Rows are one point carried round by a steady rotation, each followed by how many ticks it has turned.
The counts run from 0 to 471.
[141 141 139 182 135 122 140 133 124 151 113 105 111 132  95  89 127 177
 155 144 137 100 112 123 115 126 147  97 118 144 109 122 210  75  97 181
 145 152 113  99 168 127 147 137 159 113 123 128 164 150  99 119 166 162
 125 140 158 151 174 118 141 118 106 147 133 145  75]
147
[130 130 130 214 159 100 119 151 155 108 130 101 100 121 160 175 121 144
 129 125 180 122  84 114 128 125 162 130 134 139 136 174 168 108 115 166
 132 135 148 142 104 140 139 145 139  77 117 162 158 131 114 147 108 138
 153 150 129 149 151 125 157 121  92 143 165 175  96]
14
[179 152  99 138 161 144 109 148  92 111 161 101 115 105 103  96 126 154
 155 143 143 116 142 171 104 150 162 100 138 172 132 133 187  97  82 167
  92 147 134 101 157 161 168 120 133 119 136 136 166 139 121 144 160 122
 109 119 157 162 149 141 109 111 142 168 152 146  79]
228
[176 135 127 147 167 162 131 152  83 184 125 112 108 115  96 108 151 153
 183 137 135 103 140 165 114 124 161 108 123 121 111 118 137 116 104 145
  96 116 112 100 118 137 141 167 128  79 134 152 120 132 126 117 185  96
 126 187 176 125 157 148 128 129 121 149 152 169 119]
71
[170 152 100 148 185 142 101 174 102 101 157 110 123 101 144 103 147 145
 159 145 167 115 154 149  95 148 168 109 133 133 124 144 160  95  77 139
 113 132 131 129 115 154 170 133 151  85 143 153 140 146 120 163 164 103
 116 147 154 152 143 150 138 107 143 163 146 171  72]
233
[134 126 163 174 134 118 168 136 130 166 100 117 101 138 125 169 160  99
 156 132 173 129 107 105 113 130 161 162 142 131 113 120 186  71  97 173
 100 138 105 155 131 115 150 126 149  98 104 152 123 154  73 141 136 164
 150 145 181 153 161 128 124 124  92 143 146 176 135]
166
[173 114  93 153 158 124 135 156 106 168 111 149 103 132 103 120 138 146
 163 132 151 100 123 130  94 120 147 129 127 154 135 115 207 114 121 138
  92 133 112 108 160 142 144 147 119  92  88 191 195 142 123 151 137 109
 104 155 172 151 169 124 115 126 132 156 144 182  99]
332
[149 114 122 189 150  90 140 137 135 157 125 148  73 152 118 115 110 149
 177 112 158 114 116 114 103 108 148 112 128 154 139 151 198 104 111 139
 128 152 133 107 155 122 137 157 111  79  91 168 172 154 114 140 123 133
 121 131 158 169 190 108 112 140 116 132 143 175 109]
28
[144 132 122 178 115 175 106 167 112 115 160  83 137 115 134 164 129 156
 164 131 149 150 127 168 111 106 125 153 125 167 182 161 173 145 121 154
  73 160 136 108 105 140 112 130 120  93 126 131 136 126 132 146 121  96
 125 178 162 171 130 134 158 129  98 147 167 151 123]
100
[130 121 147 209 107 122 107 146 121 116 166  73 103 153 103 143 112 132
 186 144 137 131 123 118 115 124 125 122 134 159 127 161 212 103  86 152
 115 171 143 102 141 131 121 132 119 112 109 116 146 146 128 117 113 146
 106 144 169 193 158 120 134 129 110 147 142 145 121]
408
[163 153 122 163 131 166 122 181 115 107 135  77 123 139 145 172 121 136
 165 131 193 159 130 171  93 105 130 134 132 147 153 181 143 143 120 149
  70 145 122 127 101 141 123 144  94  87 135 126 141 116 138 137 110  99
 117 182 163 130 148 146 155 129 111 152 155 172 132]
96
[141 133 158 215 131 133  82 165 118 104 144  54 103 134 157 173 142 125
 177 155 167 131 136 131 112 118 169 129 136 135 134 167 146 124 125 138
 141 143 142 133  81 147 136 132 116  85 122 145 124 134 131 119 143 114
 117 159 153 163 145 153 168 129  86 160 161 142 116]
398
[169 142 154 182 153 124 130 111 136 165 155 122 106 128 111 141 134 183
 179 130 152  80  84 143 132 153 140 112 135 176 172 173 160  94 116 171
 122 180 117 112 137 128 123 110 109 111 119 155 121 142 124 127  99 179
 171 148 144 138 154 118 165 146 101 155 155 136 115]
303
[147 153 136 188 155 136 121 130 139 131 184  98 130 132 128 124 153 169
 156 140 183 116 127 118 104 143 130 107 136 140 147 172 157  82  96 191
 153 181 107 148 129 144 110  97 168 109 120 150 131 150 112 159 105 163
 159 147 138 145 153  99 170 134 107 123 149 148  89]
423
[165 125 125 189 184 117 112 135 124 145 135 122 100 128 145 173 155 146
 137 133 176 105 117 104 126 129 174 157 146 144 144 137 147 124 135 161
 141 133 122 152 120 164 141 118 130  82  99 206 167 138 118 153 119 121
 146 150 129 138 140 134 125 133 104 154 185 164  93]
318
[134 135 140 174 137 107 149 142 132 143 123 105 101 134 102 105 128 163
 168 135 149 121 104 105 114 128 156  86 125 125 105 123 217  73  84 166
 134 145 130 110 164 112 148 131 158 101 115 131 156 152  97 130 156 172
 112 130 173 158 170 105 128 114 122 143 117 164  93]
148
[127 130 143 183 133 112 138 139 150 131 127 116 100 169 129 128 185 127
 147 134 165 149 144 114  93 113 161 135 162 142 110 143 184  99 117 183
 154 150  93 138 127 156 157 118 168 106  96 148 185 154 112 147 126 155
 117 138 140 141 185 126 131 125  99 130 148 139 102]
432
[166 121 119 138 139 158 157 154  94 170 134 132  93 145  87 100 156 142
 197 111 151 143 158 157  92 107 162 122 143 132 115 121 148 113 102 149
  84 130 103  98 134 127 126 167 125  88 117 138 127 133 123 137 163 102
 118 179 196 147 178 126 103 141 132 126 149 167 147]
69
[145 163 157 158 161 139 168 137 143 153 119 114 120 119 125 147 164 172
 138 125 195 142 106 134 112 118 156 110 137 131 127 136 146  70 134 192
 125 155 105 148 141 120 119 116 176 113 115 157 142 148  91 140 133 180
 165 150 159 117 149 108 144 140  88 133 122 151  85]
159
[145 126 135 179 160 135 160 152 121 172 100 111 106 139 111 160 121 154
 142 115 176 137  86 138 116  90 139 118 121 125 123 147 153 125 139 183
  88 132 115 117 129 121  90 165 123  77  98 159 148 124 118 119 118 141
 150 198 167 124 160 112 128 137  91 134 146 197 128]
176
[192 151 116 140 153 163 115 143 102 134 173 117 128 109 115 108 118 180
 169 131 159 101 140 173  99 133 113 122 112 184 178 152 170 117 115 159
  93 175 122 108 152 149 125 125 111 110 133 146 154 146 132 151 130  90
 133 147 158 154 134 130 141 141 114 162 171 143  86]
222
[137 143 174 169 130 135 178 126 145 155 110 120 105 134 127 140 162 121
 128 129 173 119 114 144 117 111 136 142 136 145 108 146 161  68 106 198
 108 159  99 140 131 132 153 118 168 104 128 143 129 151  71 137 137 161
 180 163 155 131 166 123 150 137  72 135 156 157 112]
164
[119 106 170 215  92 128 137 126 148 159 113 109  93 157 128 141 149 128
 180 121 118 136 118 138 109  97 149 149 142 157 134 162 182 114 113 158
 136 154 110 101  94 124 136 145 130  83 112 123 142 149 108 116 137 140
 148 180 158 164 191 135 158 133  86 135 166 136 140]
289
[154 129 110 149 158 129 164 155 131 187 110 159 107 124  96 115 156 165
 171 125 144 112  97 114 106 137 164 110 129 136 134 125 206  92 106 155
 101 123  99 114 138  97 160 151 153  95 102 159 152 137 115 153 144 156
 137 151 181 131 170 114 125 123 130 141 123 194 116]
453
[141 145 150 181 116 130 121 163 112  96 157  72 106 110 135 153 159 114
 152 146 148 166 124 167 109 142 189 127 155 163 131 149 166  86  92 166
  81 141 158 123 103 133 160 128 139 110 120 109 123 139 104 113 136 153
 120 125 177 171 160 158 114 111 134 173 126 140 106]
390
[128 125 137 173 119 120 128 134 123 155 146 100 120 139 102 125 131 172
 192 132 142 146 127  91 127 106 144 131 124 144 149 111 231  90 126 156
 141 168 132 112 163 126 122 133 167 108 109 134 148 159  93 140 148 160
 114 127 169 191 145  97 129 138  95 131 136 144  89]
144
[136 149 116 196 136 123 120 179 151 104 123  87 112 146 151 150 108 157
 153 138 202 142 119 108  99  91 115 108 102 120 125 169 189 113 126 154
 134 163 124 129 142 130 115 138 142  87 109 145 176 150 108 156 130 125
 104 155 155 151 159 103 164 127  90 124 132 170  87]
136
[127 139 136 195 108 129  99 151 151 100 134 106 110 134 161 124 166 131
 154 139 147 140 162 134  96 104 166 137 145 159 136 159 189 110 112 146
 149 164 114 131 105 149 169 109 162 102 120 139 169 164  99 147 148 117
 118 133 143 163 169 138 154 119 101 148 156 118  79]
128
[157 119 132 202 181  98 123 125 127 147 136 129  79 136 132 130 148 135
 138 132 154  88 113 125 122 144 186 119 162 144 115 158 150 106  92 181
 143 129 122 130 117 159 168 128 134  85 109 183 159 131 130 139 123 137
 163 149 125 133 169 137 130 122 108 162 171 168  99]
313
[181 175 148 115 161 179 148 146  94 142 158  86 123 123 111 141 146 158
 162 128 190 141 131 190 109 141 150 121 138 162 143 148 117 102 117 190
  65 146 108 132 120 140 133 136 129 111 151 120 104 121 120 118 138 140
 144 154 176 119 146 148 121 134 113 162 144 145 118]
79
[127 109 137 200 123 106 144 124 136 145 136 136  87 141 119 127 120 150
 157 104 131 149 121 125 119  83 145 137 126 179 153 143 196 115 121 173
 142 167 126 107 146 138 136 139 138  95  99 149 187 141 103 139 118 137
 131 135 143 183 165 107 111 137  89 135 167 142 104]
24
[148 112 116 198 186  98 120 142 133 136 132 135  94 130 136 134 154 124
 133 134 167 103 103 120 110 148 177 115 154 146 123 158 153  95 101 171
 115 128 129 134 121 152 148 134 125  80  91 190 161 136 126 152 110 139
 155 151 132 130 170 130 130 121 130 153 158 181 103]
314
[137 136 135 177 150 115 142 139 153 160 132 128  93 146 112  91 155 173
 190 114 154 143 133 115 105 113 163  97 135 115 104 138 177  81  93 162
 162 159 104 120 137 113 146 148 174  96 124 136 145 158 106 139 164 152
 119 150 159 148 182 104 138 143 107 113 127 148 102]
150
[172 137 121 170 180 141 119 145 102 148 158 126 120 106 128 164 158 150
 139 123 160 139 114 165 126 132 188 130 149 158 170 146 117 120 123 188
  81 133 140 145  94 160 122 138 141  91 104 183 139 116 132 141 103 134
 170 156 146 134 134 142 119 140 120 168 168 166 104]
198
[179 162 127 117 161 172 134 165 102 173 142 110 123 124 107 128 172 176
 201 121 177 141 147 170  91 128 172 105 135 136 148 138 121 116 128 148
  91 131 108 112 115 123 122 157 113  98 123 148 116 129 136 125 153 118
 123 170 193 121 162 136 124 149 139 150 132 165 119]
74
[154 139 131 166 129 164 114 161 102 120 117  85 124 107 137 153 175 116
 139 153 137 130 134 185 100 130 185 137 150 162 127 137 156 115 115 161
  75 110 125 123  90 149 167 141 134  88 125 131 137 124 117 115 153 111
 126 169 156 130 160 187 138 106 122 185 156 143 113]
89
[168 126 128 170 181 126 126 125 101 175 135 134  93 114 110 122 152 144
 164 119 146  99 110 160 122 147 195 104 149 143 125 145 125 101  95 173
  98 123 128 108 102 138 167 154 121  75 131 163 124 110 133 113 138 132
 174 172 151 121 169 155 123 130 122 162 169 170 128]
192
[141 153 132 162 130 160 135 163 125  94 147  94 128 123 144 129 132 132
 128 133 186 158 167 160  94  92 122 151 120 154 125 146 180  95 102 174
 103 161 107 131 131 158 146 117 178 104 150 117 146 151  85 163 160  95
 115 148 156 157 142 129 145 124  91 132 159 144  85]
244
[138 145 120 159 110 145 131 192 124 116 108  82 122 132 142 132 146 138
 172 148 164 166 149 141  75  95 148 118 120 131 125 126 211 105 130 128
 104 133 120 118 126 118 133 148 144  97 103 120 170 158 101 134 172 111
  74 151 203 167 169 121 132 113 126 144 114 166  95]
252
